Named moves (each a turn or a mirror), then the moves between two rows, first move first; the first pair answered:
move Q652:
[ 0.23,  0.12, -0.03,  0.23,  0.02,  0.06, -0.28, -0.01, -0.01,  0.17,
 -0.09,  0.04] => [ 0.23,  0.14, -0.01,  0.18,  0.00,  0.07, -0.27,  0.02, -0.04,  0.16,
 -0.10,  0.03]
[-0.02, -0.04, -0.17,  0.35,  0.16, -0.15, -0.08, -0.22,  0.17, -0.19,
  0.07, -0.13] => [ 0.02, -0.04,  0.23, -0.08,  0.06, -0.04, -0.20, -0.17, -0.42, -0.13,
 -0.06, -0.10]
[-0.09,  0.20,  0.22,  0.11, -0.06,  0.23, -0.25,  0.00, -0.26,  0.02,
 -0.08,  0.23] => [-0.11,  0.20, -0.07,  0.40,  0.01,  0.14, -0.18, -0.04,  0.17, -0.02,
  0.03,  0.22]
move Q337:
[-0.18, -0.04, -0.38, -0.19,  0.25, -0.01,  0.05, -0.02, -0.12,  0.00,
  0.10,  0.03] => [ 0.02,  0.11, -0.25, -0.15,  0.22,  0.04, -0.23,  0.04, -0.29,  0.12,
  0.06,  0.13]
[-0.13,  0.00,  0.01,  0.07,  0.03, -0.07,  0.06,  0.15,  0.11, -0.12,
 -0.03,  0.03] => [-0.01,  0.09,  0.06,  0.11,  0.01, -0.02, -0.09,  0.17,  0.01, -0.02,
 -0.07,  0.09]
[ 0.12, -0.10,  0.00,  0.14,  0.01, -0.13,  0.18, -0.08,  0.20, -0.17,
  0.31,  0.03] => [ 0.33,  0.00,  0.00,  0.27,  0.01, -0.08, -0.13, -0.08,  0.09, -0.04,
  0.14,  0.15]
[-0.15,  0.19,  0.23, -0.32, -0.11,  0.33, -0.27,  0.19, -0.23,  0.17,
 -0.16,  0.29] => [-0.57, -0.08, -0.13, -0.33,  0.01,  0.22,  0.23,  0.06,  0.19, -0.13,
 -0.12,  0.08]
move Q345:
[ 0.05,  0.34,  0.16,  0.12, -0.02, -0.17, -0.04, -0.08,  0.43,  0.22,
  0.18,  0.10] => [-0.22,  0.25,  0.38, -0.35, -0.09, -0.08,  0.12,  0.01,  0.15,  0.14,
  0.09,  0.04]
[ 0.12,  0.09,  0.03,  0.01, -0.02,  0.05, -0.15,  0.04, -0.09,  0.04,
 -0.12,  0.01] => [ 0.10,  0.11,  0.05,  0.04, -0.06,  0.04, -0.16,  0.08,  0.00,  0.04,
 -0.06,  0.04]
[ 0.22,  0.16, -0.07,  0.34, -0.02, -0.02, -0.13,  0.17,  0.01,  0.03,
 -0.02,  0.14] => [-0.09,  0.20,  0.10,  0.08, -0.10,  0.10,  0.03,  0.38,  0.01,  0.02,
  0.03,  0.17]
[-0.20,  0.05, -0.16, -0.02, -0.03, -0.01,  0.15,  0.46,  0.33, -0.22,
 -0.35,  0.09] => [-0.17, -0.14, -0.12, -0.25, -0.01, -0.03,  0.17,  0.28, -0.02, -0.31,
 -0.51,  0.01]
move Q623:
[ 0.04,  0.08, -0.04,  0.06, -0.18,  0.09, -0.18,  0.11,  0.12,  0.15,
 -0.28,  0.19] => [ 0.13,  0.09,  0.01,  0.10, -0.19,  0.08, -0.20,  0.10,  0.06,  0.17,
 -0.22,  0.18]
[-0.06, -0.05, -0.30,  0.18,  0.13, -0.24, -0.03, -0.07,  0.23, -0.14,
 -0.05,  0.05] => [ 0.21,  0.02, -0.10,  0.26,  0.08, -0.29, -0.12, -0.11,  0.07, -0.05,
  0.16,  0.06]
[ 0.02, -0.28,  0.01, -0.17,  0.00, -0.15,  0.18, -0.26, -0.24, -0.15,
  0.13, -0.20] => [-0.21, -0.27, -0.18, -0.15,  0.02, -0.11,  0.26, -0.19,  0.01, -0.21,
  0.01, -0.18]
[-0.04,  0.11,  0.12,  0.00, -0.07, -0.14,  0.19,  0.24,  0.10,  0.02,
  0.49,  0.06] => [ 0.03,  0.03,  0.25, -0.19, -0.07, -0.14,  0.18,  0.16, -0.21,  0.02,
  0.40,  0.03]
Then:
Between the rows of a pair lie two moves.
[ 0.53,  0.02,  0.33,  0.00, -0.02, -0.13, -0.03, -0.10, -0.07,  0.23,
  0.39, -0.10] => [ 0.20,  0.12,  0.36, -0.09, -0.07, -0.04,  0.16,  0.15,  0.22,  0.20,
  0.53, -0.08] => Q652, Q345
[ 0.13,  0.15,  0.32, -0.01, -0.32, -0.05,  0.09,  0.10, -0.25,  0.29,
  0.30, -0.07] => [-0.17,  0.07,  0.24, -0.12, -0.30, -0.03,  0.35,  0.16, -0.05,  0.17,
  0.34, -0.14] => Q652, Q345
[-0.13,  0.00,  0.19, -0.24,  0.00, -0.03,  0.17, -0.10, -0.22, -0.12,
 -0.12, -0.04] => [ 0.11,  0.20, -0.05,  0.32,  0.03, -0.10, -0.02, -0.08,  0.23, -0.02,
  0.04,  0.03] => Q345, Q345
[-0.06, -0.16, -0.54,  0.12,  0.13, -0.10, -0.42, -0.53, -0.12,  0.06,
 -0.49, -0.15] => [-0.48,  0.25, -0.45,  0.26, -0.03,  0.05, -0.25,  0.09,  0.61,  0.19,
 -0.03,  0.03] => Q623, Q345
[-0.36,  0.10,  0.24, -0.08,  0.01,  0.21,  0.10,  0.37, -0.09,  0.19,
  0.23, -0.05] => [ 0.26, -0.15, -0.10,  0.33,  0.20, -0.04, -0.20, -0.23, -0.34,  0.16,
  0.01, -0.14] => Q345, Q345
[ 0.18, -0.04, -0.23,  0.17,  0.13,  0.11, -0.40, -0.27,  0.17,  0.03,
 -0.73,  0.15] => [-0.18,  0.31, -0.02,  0.18, -0.06,  0.26, -0.24,  0.27,  0.65,  0.14,
 -0.28,  0.29] => Q623, Q345
[ 0.11, -0.11,  0.13, -0.05, -0.06, -0.03,  0.10, -0.17, -0.14,  0.03,
  0.31, -0.15] => [-0.23, -0.17, -0.10, -0.14,  0.01,  0.04,  0.23, -0.11,  0.12, -0.10,
  0.04, -0.15] => Q623, Q623
[ 0.39,  0.31, -0.03,  0.46, -0.04, -0.12, -0.24, -0.03,  0.36,  0.24,
  0.20,  0.07] => [-0.05,  0.36,  0.51, -0.22, -0.23,  0.09,  0.02,  0.31,  0.00,  0.21,
  0.33,  0.04] => Q345, Q623
[ 0.03,  0.32,  0.06,  0.22, -0.11,  0.18, -0.17,  0.36,  0.23,  0.17,
  0.07,  0.27] => [ 0.02,  0.10,  0.27, -0.25, -0.11,  0.23, -0.16,  0.21, -0.39,  0.08,
 -0.22,  0.17] => Q623, Q623
[ 0.00, -0.20,  0.12, -0.27, -0.06,  0.05,  0.18, -0.14, -0.49, -0.10,
 -0.19, -0.30] => [ 0.14, -0.12,  0.13, -0.17, -0.08,  0.08, -0.03, -0.12, -0.56,  0.00,
 -0.32, -0.25] => Q337, Q337
[-0.13,  0.01,  0.24,  0.12, -0.10,  0.37, -0.19,  0.08,  0.02, -0.09,
 -0.15,  0.05] => [-0.11, -0.06,  0.26,  0.04, -0.09,  0.36, -0.18,  0.03, -0.07, -0.12,
 -0.20,  0.05] => Q623, Q345
[ 0.20, -0.31, -0.45,  0.12,  0.15, -0.14,  0.07, -0.23,  0.20, -0.07,
  0.18, -0.20] => [ 0.53, -0.18, -0.07,  0.02,  0.03, -0.13, -0.14, -0.19, -0.24,  0.11,
  0.33, -0.13] => Q623, Q337
